Each path is a new rotation, seen through one point. The rows after it are directions, each followed by how far the rotation turns it, in deg/step (0 if it stays put).
Each turn is a multiple of 5 degrees from 10 to 175, or 0.
Each row of a path follows its step; steps can be skipped.
path 1
step 7: [ 15.2 -19.1  -3.6  -2.6  -7.6  11.0  -8.4  -9.3  22.5  22.0  46.1  10.8
  30.5  15.9 -50.5  15.1   4.3   7.8 -37.0  -6.7 -19.1  40.7  18.4 -35.1
   0.4   2.0  10.4   4.8  -5.1  11.8  24.9   2.6  -3.8 -32.0  -3.6  -3.4
 -14.9 -16.7  15.1 -33.3 -26.7  -3.1  23.4  22.6  28.9  13.2   5.0  42.9
 -19.9   2.2  27.8 -30.0  -7.6 -18.1   9.0  21.4  11.4  -3.1 -37.9  -3.4
 -15.4  -9.0 -10.0  25.5  -3.2 -26.8  14.7 -10.9 -16.1   9.0   0.8 -14.2
  21.3  37.1]
step 10: [ -0.2  15.6  -9.0  11.7 -32.7 -10.4  -1.0 -21.6  -1.0 -41.9   7.3 -28.3
  -6.0  39.4 -11.4  -9.5  -4.9  -9.7   7.6  -1.9 -16.5  -4.9  18.0 -24.6
  -4.2  45.9   3.1  -8.9  11.1 -14.2   4.7 -10.8 -24.8 -18.5  -4.9 -11.6
  -1.4 -22.4  21.7 -19.0 -14.3  -7.5  -5.0 -30.2  -1.4   0.2 -38.9 -19.5
   4.7  -5.7 -36.6 -24.8 -28.2  16.0  13.2 -12.6 -35.0  17.4   6.6  35.6
 -21.1  -0.2 -13.6 -30.9 -32.7  35.8   6.7  23.0  -7.9  21.8   4.6  48.0
 -41.3   0.5]
step 15: [ 15.0  -4.2  13.5   1.9 -19.3 -28.0  -0.2  22.0  35.4  13.0   5.6  17.2
   3.7  -0.6  -3.7  31.3 -22.8   4.9   9.1 -20.3  51.1 -16.5 -16.7  -8.5
  14.0  -8.5  19.9 -35.6  47.1 -11.9  -3.0  -9.5 -18.4  16.7   1.7   3.6
  27.4  10.5  14.5 -20.5   0.0 -22.7  18.2  -7.9  -8.1  -2.9  11.9 -12.4
  -4.4 -17.2   3.1 -15.1  59.4 -24.2  -8.2 -32.7   2.0  -3.2 -10.6  36.0
  16.5  32.4  10.3  29.1 -18.5 -10.7  33.8  34.3  -9.5  19.2 -27.3 -13.8
  14.5  13.8]
step 16: [-30.0  -8.1 -60.3  -3.0 -15.9   4.4 -16.1   8.8   8.8  22.9   4.0 -11.2
  -0.4  20.2   9.3   1.0   4.8  11.1  -0.6 -35.0   4.0   2.9 -15.4 -11.4
  36.1  -5.2  45.9 -46.6  -2.5   2.2  26.0  -1.2  -0.5 -24.8 -28.3  11.2
  22.8 -13.3  -2.3  -4.4 -22.1   4.3  40.0   2.7 -15.9 -10.9  14.3 -12.0
  40.1 -22.0  -1.7  12.0 -11.9 -27.9   4.0  27.9   3.3  17.4  -4.2   2.5
 -14.8  26.2  -6.6  43.8 -27.3  -6.7 -23.2  36.0   6.1   2.5   1.7  -3.5
 -10.0 -38.0]
step 17: [  6.2   5.4 -44.3   2.8   0.4 -21.6  -9.4   7.1 -34.3 -16.8  -2.1  32.7
  -5.2  29.4  25.8 -20.7 -42.6   0.8   5.1   2.2  11.6  -9.4  -8.7  26.4
   2.5   5.5  19.2   7.6  27.7 -35.1   3.4  -2.1  18.7 -12.5  -8.2   4.6
  22.0  -3.3  10.8   3.4  -4.8   9.2  38.9  29.1  -4.3  -3.6  20.7  -3.9
  21.2  30.0   1.1 -36.2  14.2  20.4   3.2  19.2  -5.5  11.1 -37.5  19.2
 -24.1  30.3  51.2  -1.9  -2.6  42.9  26.3   3.2 -12.5  21.8  -3.8  -4.6
 -27.4  -8.6]
step 18: [-16.5  -1.4 -32.4  15.3 -17.6 -12.1 -18.1 -31.6  17.6  39.5   3.7   7.4
  15.9  -4.5   1.6   6.5 -32.7  10.4 -63.9   6.0 -14.0  46.9   7.0   0.3
   3.7   6.3  14.7  30.0  -1.4   2.9 -21.9   3.3 -17.8 -21.3  -1.8  13.3
   1.2  10.6  43.4  41.6 -15.5   5.4   4.7 -23.4  -1.6  28.4  20.2  15.2
  -9.2  12.3   2.5  31.5 -14.4  38.4  -8.8  19.7  -1.1 -10.4  -3.2   3.3
 -16.5  26.1  15.2   5.8   5.5  25.7   2.8  31.0  18.5  30.8  11.0 -15.0
 -14.0 -18.8]
step 19: [-17.4  10.0   5.1  18.7  -0.6   6.4 -14.5 -10.6  15.3 -27.3 -21.5  31.6
  -0.2  -5.8  47.6  59.8 -20.5  23.0   0.0  16.1 -14.1   2.3  25.8  10.8
 -21.4 -21.9   9.2  30.3  -2.0 -33.1   9.8  12.6   7.5  12.4  26.5 -10.9
  15.5   5.8  40.4 -14.5 -27.5  20.0   9.1  -2.9 -27.6  -6.1   0.6   4.1
 -14.8  -4.9  36.9  13.9 -18.6  12.9  10.9  -1.1   2.2  -7.9 -19.1  22.5
  13.6  -1.9  22.9 -13.3 -25.8 -20.1  19.1  44.9 -13.0  12.5  31.6  35.5
  -5.3  20.0]
step 23: [-38.8  22.9 -26.1 -17.6   4.4  14.8   2.1   1.7  35.6 -22.0   4.7 -16.8
  11.8  -1.3 -22.3  26.7  21.5   6.0  10.9  23.2  34.1  14.3  17.4 -13.1
 -24.3  19.2  28.6  32.0  42.3 -34.7   7.3   7.0   8.4 -20.8 -14.0   0.1
 -30.3   4.7 -14.0 -34.8 -13.5   2.4   7.4  18.4  15.1  -2.6 -25.4   2.1
   1.7  15.1 -25.2   4.3   5.8 -18.6  27.8  11.6  16.5  15.9 -16.8 -36.0
 -14.1  25.5   1.6  24.8 -28.0  -8.4  37.8   0.7 -12.4 -12.3  27.9  12.7
  22.9 -30.9]
step 24: [ 40.0  -0.4 -16.5 -10.4 -12.0   9.0  -0.7  17.2  18.3  -9.7  17.1 -11.5
 -10.6   1.9 -14.7   6.3   5.4  -8.4  10.5  21.7 -17.0  30.5 -16.4  19.4
 -10.3   6.4  -9.2   8.3  27.8 -32.8  36.7   3.3  17.2 -16.0 -23.9   8.5
  -7.3 -11.9  -4.6 -14.7 -26.2  15.9   6.7  22.5   5.0  38.4  -8.3  25.0
 -30.5  16.9 -19.6 -43.7  25.4  -6.4 -21.2   3.5 -14.1   1.4  -3.6 -14.4
 -17.5  52.4   4.9  28.5  49.4 -34.5  -7.9  40.9  23.6  -3.6   8.5 -19.9
 -13.8  18.3]
Speeds:
[  0.7  -7.3   3.5 -11.2  -1.5   3.0  -7.3   1.7   3.3  -4.1  -4.0  -0.5
   0.1  -2.0   4.3  -9.5   7.9  -4.2  -6.0  -5.3  -4.9  14.1  -9.9  -8.6
  -4.8  -0.8   3.9   2.3  -4.1  11.8   5.7  -1.2  -4.2  -6.6   3.9  -4.8
   1.3  -2.0  -3.8  -1.4  -1.6   0.3  -2.2   3.7  -4.3   5.8   3.5   4.0
   1.0   3.2   1.3  -3.3   1.7   4.8  -2.8  -2.8   1.0  -5.1   3.8   7.7
   1.0  -1.3  -0.4   5.5   4.7   0.7  -5.8   6.3   2.4   3.5  -0.5 -11.0
   0.3  -3.0]  170
[  8.1  -1.8  -4.3   5.4   2.5   4.6   6.0   6.6   5.4   5.5   1.0   1.7
  -3.7  -4.9   6.9   5.2   2.0 -12.8   4.0   2.9   0.2   4.5  -9.0  -8.0
  -4.4  -6.2   4.5   6.9   4.0 -10.6  -7.1  -1.4   7.0   2.9   4.3  -0.2
   4.2  -4.4  -5.1   3.0   0.3   6.5  -0.1  -8.9   0.9   6.2   0.8   1.7
   5.6  -1.7  -5.4   2.6  -3.3   3.9   8.2  -0.4  -8.6  -0.1  -4.3  -4.2
   5.0  -3.3  -3.4   7.7   2.0  -1.7  -0.4  -6.8  -2.1   3.2   2.4  -0.9
  -4.5  -2.8]  10
[  2.3   9.0  -0.6  -4.3   3.0  -6.7   6.6  -5.6   1.2   2.3   3.9  -4.1
   9.8   0.2   9.2  -2.9   9.3  -4.5  -1.6   1.3  -1.6  -1.9  -3.2   7.6
   5.7  -8.5  -2.2   0.7  -4.9  -5.0  -1.2  -5.0   2.0  -1.1  -1.0  -2.1
   8.7   3.2  -0.8  -8.1   1.4   1.6  -1.9  -1.0   1.2   4.5  -1.2   7.2
  -2.4   5.7   3.0  -5.2  -5.1   0.3  -2.0  -4.0   1.6   5.5   3.7   0.7
 -10.5   1.7   2.6   6.7  -0.2  10.7  -5.4   0.9   2.0 -10.6 -10.4   6.9
  -4.4  -2.5]  95
[ -8.0   0.8   1.9  -0.3   7.3  -0.7  -5.9   0.6  -1.3  -2.4   2.5   6.4
  -1.1  -0.4  -2.5  -4.8  -5.2  -0.5  -8.3   8.7  -0.8   7.2  -5.4   2.3
  -2.2   4.9  -3.0  17.9   3.7  -4.9  -3.1   0.6   3.3  -7.4   4.0   1.3
  -2.7   1.9   3.9   7.3  -0.3   0.2  -7.8   4.9   4.1   6.2  -1.9  -4.3
  -5.4   3.2  10.5   2.9  -2.7 -11.0   3.8  -1.3   5.1   2.2  -2.6  -5.0
   0.8   8.4   2.1   5.6  -3.6  -5.2  -0.4  -4.0   7.6  -4.3  -2.4   1.1
  -3.1   2.1]  70
[ -1.6  -3.9   4.7   3.4  -2.2  -3.9   2.5  -0.8  -1.1  -1.8  -2.5  -0.8
  14.4  -5.0  -3.2  -9.7   1.2   3.9   1.3  -3.6   2.3   6.6  -5.8  -3.9
   6.4   2.8   6.7  -0.7   0.1   0.5   5.6   5.6  -0.1   7.5   8.5   7.2
  -0.9   2.5  -1.2  -0.6  -1.9   7.5   1.0  -9.0   3.0   3.4  -1.0   3.3
 -11.2  -5.5  -7.5  -2.0  -5.7   5.7   4.6   1.2   0.6  -1.2   4.0  -1.0
   5.2   4.9  13.1  -5.3 -10.4  -3.7   7.1  -3.0   0.2  -2.2  -1.1   3.9
   1.0   1.3]  90
[ -2.5 -10.7  -0.9  -4.2  -1.3  -3.3   0.9  -0.4  -3.4   7.4   5.4  11.9
   1.4  -0.5   6.0   0.0  -6.9  11.1   3.1   4.0  -1.5  -0.3  -1.8  -4.9
  -8.9  -1.4   7.1  -0.6 -12.3  -2.0  -8.9   9.2  -2.5  -3.9  -2.8   0.1
   8.9  -1.3   5.3  -0.9  -1.7  -3.3  10.4  -0.4  -1.7  -3.1  -1.8   0.3
  -0.5   2.6   4.3   4.3  -6.1   7.0  -2.3  -4.9  -0.1  -1.8  -5.4  -4.7
   2.5   5.3   4.9   2.5   2.5   5.3  -3.3   0.5  -3.9  -6.7   2.4   1.0
   9.0  -0.8]  25
